[[128 129 129 129 128 127]
 [130 132 127 122 128 129]
 [137 130 105 124 126 157]
 [116 120 150 102 124 108]
 [129 132 131 114 127 125]
 [128 126 129 127 131 125]
 [128 127 129 134 131 126]]
:
[[130 132 127 122 128 129]
 [116 120 150 102 124 108]
 [128 126 129 127 131 125]]

[[129 128 130 136 127 128 126 129 128]
 [126 128 130 130 129 140 124 129 129]
 [128 127 139 126 128 125 126 133 126]
 [128 128 128 128 128 129 128 128 128]
 [127 127 128 131 103 128 127 128 130]
 [139 127 127 131 126 127 127 129 122]
 [128 128 128 127 129 127 128 128 129]]
:
[[126 128 130 130 129 140 124 129 129]
 [128 128 128 128 128 129 128 128 128]
 [139 127 127 131 126 127 127 129 122]]

[[143 114 107 112]
 [134 144 137 100]
 [119 153 153 144]
 [124 154 102 155]
 [110 123 133 107]
 [129 151 147 135]
 [100 111 148 145]
 [125 139 113 110]
 [148 101 146 142]
 [128 107 123 147]]
:
[[134 144 137 100]
 [124 154 102 155]
 [129 151 147 135]
 [125 139 113 110]
 [128 107 123 147]]

[[128 135 138 124 132]
 [125 128 128 130 122]
 [153 128 133 128 119]
 [128 124 134 136 129]
 [128 126 124 129 127]
 [128 131 133 125 130]
 [129 128 119 132 130]
 [128 144 134 115 140]]
:
[[125 128 128 130 122]
 [128 124 134 136 129]
 [128 131 133 125 130]
 [128 144 134 115 140]]

[[109 144 128 142 107 141 109 128 108 140 108 140 108 106 106]
 [129 127 125 127 129 127 129 128 129 127 106 127 106 129 102]
 [147 110 126 111 149 113 147 128 148 113 108 114 108 149 105]
 [104 149 128 147 103 146 104 128 104 146 152 145 152 103 155]]
:
[[129 127 125 127 129 127 129 128 129 127 106 127 106 129 102]
 [104 149 128 147 103 146 104 128 104 146 152 145 152 103 155]]

[[129 123 125 125 142 142 109 104 103 130 103]
 [151 149 135 134 104 104 105 150 131 137 153]
 [124 142 148 117 128 123 136 107 107 107 150]
 [108 144 119 127 141 125 153 138 131 121 152]
 [105 120 151 133 146 117 109 151 129 153 134]
 [107 151 126 116 119 132 123 125 122 117 126]
 [122 154 122 122 146 134 113 113 130 145 128]
 [153 143 124 145 138 135 137 120 142 116 135]]
:
[[151 149 135 134 104 104 105 150 131 137 153]
 [108 144 119 127 141 125 153 138 131 121 152]
 [107 151 126 116 119 132 123 125 122 117 126]
 [153 143 124 145 138 135 137 120 142 116 135]]
---
[[118 121 152]
 [147 119 115]
 [140 117 138]
 [116 120 154]
 [147 119 120]]
:
[[147 119 115]
 [147 119 120]
 [140 117 138]
 [118 121 152]
 [116 120 154]]

[[107 143 143 143 120 142 142 123 117]
 [143 125 125 124 128 117 125 127 130]
 [135 115 115 117 139 124 117 136 141]]
:
[[135 115 115 117 139 124 117 136 141]
 [143 125 125 124 128 117 125 127 130]
 [107 143 143 143 120 142 142 123 117]]

[[116 141 141 141 113 125 114 142 115 141 128 141]
 [144 104 104 105 149 129 147 103 145 105 128 104]
 [126 121 122 122 124 132 124 122 124 122 128 122]
 [134 115 115 115 135 124 134 115 134 115 128 115]
 [137 118 118 118 139 131 139 117 138 118 128 118]]
:
[[144 104 104 105 149 129 147 103 145 105 128 104]
 [134 115 115 115 135 124 134 115 134 115 128 115]
 [137 118 118 118 139 131 139 117 138 118 128 118]
 [126 121 122 122 124 132 124 122 124 122 128 122]
 [116 141 141 141 113 125 114 142 115 141 128 141]]

[[149 135 131 124]
 [133 105 136 114]
 [129 128 126 145]
 [129 123 129 146]
 [136 107 147 127]
 [145 111 135 109]
 [111 104 108 140]
 [116 148 143 119]
 [124 120 112 103]]
:
[[111 104 108 140]
 [124 120 112 103]
 [129 128 126 145]
 [129 123 129 146]
 [149 135 131 124]
 [145 111 135 109]
 [133 105 136 114]
 [116 148 143 119]
 [136 107 147 127]]

[[124 125 135 127 126 117 121 128 130 124 129 138]
 [131 129 124 134 126 127 126 127 122 127 129 131]
 [128 122 139 128 132 124 131 130 124 124 130 126]
 [150 147 118 140 128 138 124 126 130 126 116 140]]
:
[[150 147 118 140 128 138 124 126 130 126 116 140]
 [131 129 124 134 126 127 126 127 122 127 129 131]
 [124 125 135 127 126 117 121 128 130 124 129 138]
 [128 122 139 128 132 124 131 130 124 124 130 126]]

[[129 129 132 130 123 135 135 131 148 105 112 129 126 123]
 [125 126 139 153 124 137 128 117 114 134 124 127 128 139]
 [114 121 119 119 137 129 121 128 117 146 122 141 129 142]
 [137 142 109 120 138 130 121 135 124 142 135 122 129 116]]
:
[[137 142 109 120 138 130 121 135 124 142 135 122 129 116]
 [114 121 119 119 137 129 121 128 117 146 122 141 129 142]
 [129 129 132 130 123 135 135 131 148 105 112 129 126 123]
 [125 126 139 153 124 137 128 117 114 134 124 127 128 139]]

[[125 106 139 139 126 120 130 134]
 [120 110 137 142 121 125 116 128]
 [120 131 140 134 113 139 114 120]
 [125 122 113 120 140 121 129 123]
 [124 133 125 128 130 132 130 129]
 [118 129 141 136 113 139 111 119]
 [124 154 122 118 123 144 120 117]]
:
[[125 122 113 120 140 121 129 123]
 [124 154 122 118 123 144 120 117]
 [124 133 125 128 130 132 130 129]
 [120 110 137 142 121 125 116 128]
 [125 106 139 139 126 120 130 134]
 [120 131 140 134 113 139 114 120]
 [118 129 141 136 113 139 111 119]]

[[122 121 132 131 141 137 127 133 123 126]
 [124 129 127 130 133 121 130 117 121 118]
 [131 131 126 139 138 133 123 117 127 131]
 [120 131 133 140 149 128 135 125 137 137]
 [132 124 137 125 128 139 130 121 150 137]]
:
[[131 131 126 139 138 133 123 117 127 131]
 [124 129 127 130 133 121 130 117 121 118]
 [122 121 132 131 141 137 127 133 123 126]
 [120 131 133 140 149 128 135 125 137 137]
 [132 124 137 125 128 139 130 121 150 137]]

[[140 127 130 116 145]
 [130 127 122 106 107]
 [119 128 119 127 109]]
:
[[119 128 119 127 109]
 [130 127 122 106 107]
 [140 127 130 116 145]]
